In the data rows, 128 means zero.
Here are some points:
[225 144  52 160 124 230 111  28 209 177 221 132 158  33 168 119  73 148
 122  81 162  36 121  66]
[121 130 114 117 135 118 119 160 123 131 111 161 124 142 146 121 153  78
 124 159 153 148 119 156]
[116 184 156 161 126 136 131 152 158 158 158 106 160 146 140 111 119 163
 143 169 117 138 105 129]
[130 133 144 137 143 168 112 102 127 130 115 146  96 104 115 139 151 159
 170 104 119 113 135 127]
[119 103  73 126 128 107 159 124 138 130 107 142 114 136 144 117 126 127
 126 108 144 141 134  96]
[111 118 150  73 101  99 135 171 104 116 110 119 103 172 102 150 159 138
 131 134 127 159 103 173]
[ 79 118 140 102 140  93 158 160  78 110 127 141 107 200 144 113 123  85
 104 202 135 175 156 186]
[205 165 130 155 135 171  81  88 164 152 187 118 128  76 160 139  66 123
 104 131 142  89 122 101]
[140 131 145 109 155 146 166 138 115 115  97 118  82 122 114 118 118 146
 144  64 111 139 148 146]
[ 91 126 176 134 162 143 137 178  32 113  77 110 113 179 128 112 200 126
 137 134 114 134 114 164]
[105 146 155 123 112  99 110 159 126 128 120 122 134 173 136 135 106 131
 141 170 118 182 114 146]
[144 160 103 151 116 168 109 121 163 140 137 121 142  98 165 129  82 136
 151 134 108 102 135 123]
[104 120 114 137 139 121 147 156 116 152  76  93 145 142 135 103 100 156
 117 145 117 166 154 118]
[140 150 134 136 145 153 124  86 132 150 161 115 152 134 149 122 104 164
 150 131 129 120 124 111]
[177 137  81 142  97 156  76  90 206 161 172 106 187  50  91 121 120 143
 145 122 147  77 105  86]
[127  88 123 141 133 102 140 124 112 127  94 150  90 134 131 132 120 118
 132 102 110 155 153 121]
[ 95  79 148  90 147  68 161 147  90 148  95 145 118 171  91 132 128 114
  83 150 130 187 155 177]
[152 121  99 179 122 191  88  60 144 138 191 167 129  83 125 121 161 147
 147  97 137  58 116  81]
[144 143 147 118 140 126 131 152 128 151 153 119  91 149 148 136  96 127
 179 124 115 157 125 154]
[126 104 152  72 134  86 143 151 101 103  71 141  84 143 100 137 143 100
 145  87 117 146 136 192]
[196 151  76 169 153 191  90  40 185 140 175 128 179  71 154 116  97 155
 134 108 141  64 142  58]
[190 132 110 187 129 210  91 103 161 133 169 117 147  69 165 126 122 132
 126 110 138  89  95  76]
[139 131  86 121 139 158 137  96 155 156 140 126 135  95 133 119 110 137
 116 105 167 102 131 108]
[ 97 137 135 141 129 119  92 143 117 102 120 118 158 173 137 126 147 131
 132 160 127 133 106 121]
[109 160 151 105 105 108 128 169 165 139 131 102 141 152 112 136 113 160
 134 166 121 149  96 134]
[141 120 122 116 145 149 112 134 118 123 121 124 107 145 141 137 146 146
 138 109 159 148 124 129]
[101 145 142 119 153 116 165 154  96 129 115 113 130 172 132 116  98 136
 110 142 141 149 164 136]
[ 83 131 158 107 114  88 142 177  89  90  87 154  85 172 154 134 165 103
 166 136 120 170 104 162]
[ 70 120 151  80 141  57 148 202  81 118  42 128  75 184 114 144 142 128
 125 122 121 218 135 139]
[127 105 127 134 112 131  99  97 150  90 121 145 115  87 135 155 147 124
 153  84 107 119 128 115]
[ 93  76 147  88 166  91 193 169  47 141  72 125  77 171 140 133 122 132
 140 141 111 207 147 143]
[249 153  98 159 126 197  76  37 194 147 199 121 150  51 156 137  82 116
  96 121 163  55 108  90]
[103 115 133 137 139 128 145 120 117 135 129 110 156 128  94 108 146 153
 119 134 115 114 142 127]
[193 115 114 148 136 188 120  97 119 136 174 120 120  78 145 142  89 130
 130 101 115  90 131  99]
[109 116 128 137  98 152 112 136 123  94 126 105 160 149 143 145 137 130
 129 140 109 118  98 121]
[131 125  97 122 138 146 152 111 141 148 136 122 131 116 124 130 110 140
 114 123 157 113 133 119]
[193 135  69 165 131 186 114  63 203 153 185 106 170  34 123  94  98 146
 121  83 151  61 148  77]
[136 121 187 142 133 135 108 125 126 107 135 148 107 140 128 156 165 122
 123 121 129 140  97 151]
[ 93 106 140 122 143  77 173 143  94 142 108 137 127 164 118 106 149 133
 120 149 100 178 141 130]
[ 51 109 142  56 142  70 172 230  46 108  38 106 103 221 115 123 179 124
 163 157 104 199 127 199]
[ 30 105 212  95 161  64 154 246   0 100  30  99 102 230 100 112 230 122
 136 170 109 195 127 201]
[169 137  93 147 112 159 114  69 214 131 198 124 144  48 148 128  99  95
 134 101 175  79 155 113]
[118 109 137 139 133 115 112 123 147 118 131 103 154 139 130 128 117 117
  81 150 183 154 137 117]
[187 146  76 145 128 198 119  57 179 156 166 131 146  62 146 129  89 141
 131  72 136  52 134  93]
[201 143  79 162 123 238  90  28 162 137 222 145 167  78 168 120 106 129
 156  95 129  24 146  92]
[229 149  60 199 103 227  84   9 235 163 220 145 172  17 192 122  84 129
 142  94 150  19 112  65]
[128 158 114 149 145 162 149 108 146 131 141 118 130 133 146 112  80 147
 120 129 151 108 157 115]
[ 87 137 166 119 111  81 136 162  93  96 106 153  88 165 147 127 157  94
 161 116 136 155 130 157]
[ 82 131 167 111 147  83 154 187  73 110  96 115 118 190 141 136 126 101
 103 154 121 184 144 158]
[101 119 167  79 151  77 151 186  54 134  71 129  92 170 141 155 101 119
 117 134  83 191 143 158]
[147 145 157 120 132 134 118 148 112 143 152 119 100 137 111 137 135 132
 144 131 153 129 118 152]
[140 123 132 160 122 134  93  90 162  96 129 144 139 140 114 126 144 126
 130 103 139 104 115 126]
[143 123 161  89 165 112 141 129  85  93  90  94 117 138 142 170 123 152
 112 135 119 154 119 115]
[ 92 140 169  96 140  59 143 165 105 126  51 141  95 159 103 133 151 111
 116 132 132 190 121 163]
[159 146 115 159 103 164 100  78 157 116 176 164 128  89 168 139 137  95
 183 100 120  85 118 121]
[105 119 134 114 145 119 122 127  95 141 110 128  98 134  98 140 129 160
 121 106 155 156 141 120]
[235 152  73 155 151 222  69   8 192 129 226 150 181  62 151 139  81 112
 121 137 173  38 132  70]
[104 142 138 111 124 111 116 121 151 119  87 139 159  94  58 130 124 117
  91 129 125 109 151 141]
[ 89 132 140  77 128  84 140 190 106 146  77 109 108 144 112 114 162 133
 110 128 138 163 113 164]
[110 121 128 131 115 114 108 108 114 143 120 151 128 124  72 139 147 150
 140 130 109 127 132 123]
[143 173 114 172 124 214 105  57 163 120 184 150 138  81 159 121 170 146
 160 117 126  56 108 100]
Here are 16 more points, each followed by its number:
[124 158 133  95 110  94 143 172 126 124 118 128 101 171 137 166 132 121
 149 148 108 162 105 131] 0
[132 144 127 126 111 107 145 150 125 150 126 114 111 146 144 140 133 146
 119 147 122 145 105 114] 1
[167  92  93 175 146 188  83  29 127 121 159 106 185 102 149 117 137 166
 131 109 179  93 159  47] 2
[147 140 146 127 125 164 105  87 146 126 151 117 154  94 123 134 128 139
 141 126 132  89 105 127] 3
[145 120 139 148 162 197 145  81  95 137 141 155 149 102 156 101 138 139
 146 100  95  53 135 144] 4
[145 122  98 115 147 170 115  74 118 134 136 145  97 100 135 147 110 154
 158  90 133 105 154 121] 5
[ 90 135 207 130 139 120 116 203  45 119 110 105 126 200 138 141 131 151
 149 160 101 185 123 162] 6
[ 42  75 184  73 135  25 146 211  63 114  11 109 136 195  47 125 201 121
  75 188 135 228 125 187] 7
[ 80 115 149  75 147  61 136 145  52  98  91 142 121 210  92 152 155 105
  95 208 152 189 144 169] 8
[132 129 122 105  90 106 129 154 146 165 159 145 103 115  90 123 127 137
 150 153 110 139 102 145] 9
[215 184 115 172 142 181  92  41 225 146 175 149 135  29 145 129  94 144
 152  77 147  67 105  78] 10
[255 156  52 198 130 255  93   0 199 180 209 140 162  16 196 113  75 161
 146  67 148   0 140  74] 11
[126 132 117 112 130 107 123 120 133 116 119 143 126 143 130 125 138  97
 170 128 137 145 138 146] 12
[189 103  65 170 105 191  93   4 189  92 198 155 147  44 126 122 116 112
 119  70 137  17 154  80] 13
[174 151 111 166 135 186 126  83 153 122 196 117 140  97 162 116  92 118
 126 121 135  73 125 109] 14
[107 129 109 112  98 170 137  80 116 113 171 153  87 140 133 142 126 155
 177 109 112  78 127 140] 15
Which two of these numbered points are nearest to each point below, ignoring the direction in which the first points spread most? Their numbers follow each, nearest first.
[150 132 122 141 123 160 131 118 155 160 163 123 125 104 157 117  92 155
 125 124 119 111 110 109] > 1 14
[ 60 113 137  67 127  26 144 182  69  96  55 149 102 205 107 130 162  95
 152 164 135 216 154 176] > 12 8
[ 68 116 131  96 136  57 154 191 100 111  52 100 172 197  91 106 170 100
  75 172 149 168 131 153] > 7 8
[ 26  98 199  63 170  74 196 191   0 109  21 136 114 222 109 107 179 132
 116 152  67 178 141 228] > 4 11
[253 149  97 217 127 252  92  16 218 132 243 134 173  15 196 110  84 121
 126  83 129   7 134  67] > 14 11
[ 15 152 242  57 136  39 156 249  63  99  18 119 104 231  57 131 201 120
 122 191 109 225  94 242] > 3 10
[255 197  63 174  93 247  85  16 234 159 247 140 130  16 209 153  84 145
 174  80 125   5  91  37] > 0 1
[215 137 113 199 101 209  62  29 202 130 222 133 171  38 141 112 129 150
 135  90 152  38 105  72] > 3 14
[133 194 174 131 111 150 107 122 159 131 142 121 155 101 115 124 163 143
 149 129 139  99  92 158] > 3 10
[161 138  90 126 103 163  90 113 188 157 165 115 175  76  96 111 128 136
 142 131 131  95  96 107] > 9 3
[117 119  92 167 138 161 113 111 109 130 118 119 180 150 109 111 124 153
 108 156 101  95 142  96] > 2 14
[140 131 116 128 105 181 128  65 122 117 201 151 105 125 155 143 111 157
 169  80 120  56 135 118] > 15 5
[224 117  67 172 141 228 139  38 169 170 200 133 130  46 188 143  77 153
 149  73 126  57 124  65] > 11 5
[137 164 136 124 145 125 113 120 171 136 110 149 105  90 116 141 111 127
 139 103 133 141 129 112] > 10 12
[ 99 146 200 131 143 139 115 173  61 126 127 109 116 181 140 136 128 143
 139 162 110 169 127 160] > 6 14
[181 175 119 149 134 149  87  81 208 144 151 146 123  48 146 140  96 148
 155  75 151  98 124  93] > 10 12
[ 10  55 190  69 147   9 193 255  54  81   0 105 108 219  49 139 166 101
  84 175 102 255 128 202] > 7 3
[202 155 151 195 131 230  77  70 146 144 221 112 141  85 183 128  95 160
 162 117 114  68 109  92] > 6 14
[ 66  59 144  90 131  70 161 142  77  75  67 136 118 167  79 131 176  96
  93 116  99 146 148 153] > 13 7
[190 157 118 153 143 168 108  77 194 144 127 160 137  78 152 137  99 125
 126  87 129  96  94 109] > 10 3
[144 117 146 139 141 149 171 116 115 144 156 126 166 139 182 100 138 122
 113 145 108 119 131 141] > 14 11
[ 90 110 154 104 143  63 170 182  98 119  83 110 112 171  95 147 153 143
 104 122 124 179 139 125] > 1 3
[177 145  91 134 143 163  82  43 137 126 184 153 153  96 133 143 112 123
 124 170 166  81 139  99] > 8 12
[112 108 140 122 139 109 144 160  86 125 102 138  93 123 154 133 149 115
 140 108 125 142 119 145] > 11 14
[ 59 113 136  90 151  51 155 200  93 106  51 110 163 200  76 111 172  99
  70 184 136 177 131 167] > 7 8
[148 150 117 127 136 166  97  89 157 125 127 120 144  90 121 150 131 138
 140 112 130  90 125 122] > 3 12
[113 113 112 100 160 138 125 107  77 136  91 154  80 136 130 141  91 141
 145 120 129 148 159 137] > 5 11
[ 59 109 147  56 104  40 144 227  92 121  54 102 139 182  54 105 156 130
 117 183 131 208 117 173] > 7 9
[ 94 101 142  93 116  70 132 215  71 111  71 106 125 189  89 130 156 104
  85 166 152 187 124 165] > 7 1
[ 89 120 176  81 153  55 160 196 100 125  28 137 102 185 105 147 153 107
 101 141 118 211 104 172] > 10 1
[246 118  50 173 130 245 130   9 213 157 233 152 132   0 168 126  91 121
 120  71 148   6 139  80] > 11 5
[216 172  77 188  87 228  72  53 218 168 255 136 170  27 116 114 133 160
 138 112 151  18  98  56] > 9 3
[129 116 143  94 122  80 137 128 121 160 147 138  84 137 123 151  95 142
 145 129 143 172 153 150] > 9 12
[178 161 103 141 126 191  78  53 185 118 152 129 160  62 127 142 119 147
 143  96 151  55 124  94] > 3 12
[ 85 116 155 118 122  98 149 167  93 173  87 117 185 172  83  96 143 152
 108 201  91 156 134 158] > 7 3
[ 95 118 132 123 127 123 141 130 114 139 108 142 127 139 102 126 176 134
 111 123 131 112 106 148] > 3 1
[ 14  63 178  67 150  33 202 255  15 113  59 101  60 255 126 128 143 115
 127 201 126 255 134 202] > 14 1
[ 77  65 134 103 120  51 139 128  76  64  89 136 118 160  91 133 163 104
 108 115 129 146 165 144] > 13 12
[111 130 132 114 128  99 148 157 108 131  93 133 102 149 114 133 125 135
 114 138 105 148 130 141] > 1 14
[227 148  57 159 142 245  85   0 179 151 217 162 122  33 170 137  66 152
 160  70 141  41 152  76] > 5 11
[121 142 158 156 132 141 149 154 127 123 169 144 139 139 148 102 157 106
 137 113 148 117 106 146] > 14 3
[177 148  58 150  80 191 122  95 218 161 207 110 147  50 153 109 112 137
 167 115 175  67 117 100] > 9 1
[137  93  92 124 165 164 158  75 113 133 119 143 110 137 145 142  90 152
 129 108 128 125 142 106] > 5 11
[ 78  84 154 144 132  98 139 122  80  89 114 156  96 190 139 136 156 113
 139 124 108 160 151 126] > 13 12
[  0  90 192  43 108  27 203 211   5  80  59 144  52 255  89 157 180 132
 151 153  94 212 151 207] > 15 5
[115 121 102 115 106 126 139 117 123 152 119 149  83 119 115 138 130 149
 171 107 132 139 138 121] > 5 12
[ 31  80 146  68 167  10 173 195  36 108  14 163  76 218 112 146 141  91
  97 187 116 254 146 150] > 8 12
[140 156 110 115 118  96 154 142 151 162 134 122 126 118 128  98 106 139
 137 100 147 144 139 114] > 1 12
[ 79 123 154 107 109  85 139 180  93  90  91 147 100 178 137 142 163  89
 164 121 115 165 126 180] > 12 14
[217 152  70 156 110 189  97  14 214 154 225 164 159  43 167 124  91 125
 163  94 141  22 116  86] > 12 0
[ 59 119 125 105 131  81 140 167 100 102  87 140  95 179 127 136 137 107
 134 157 138 179 145 156] > 12 14
[178 153  89 160 128 176 107  88 175 149 151 133 114  80 156 135 109 147
 142  72 139  99 118  87] > 10 1
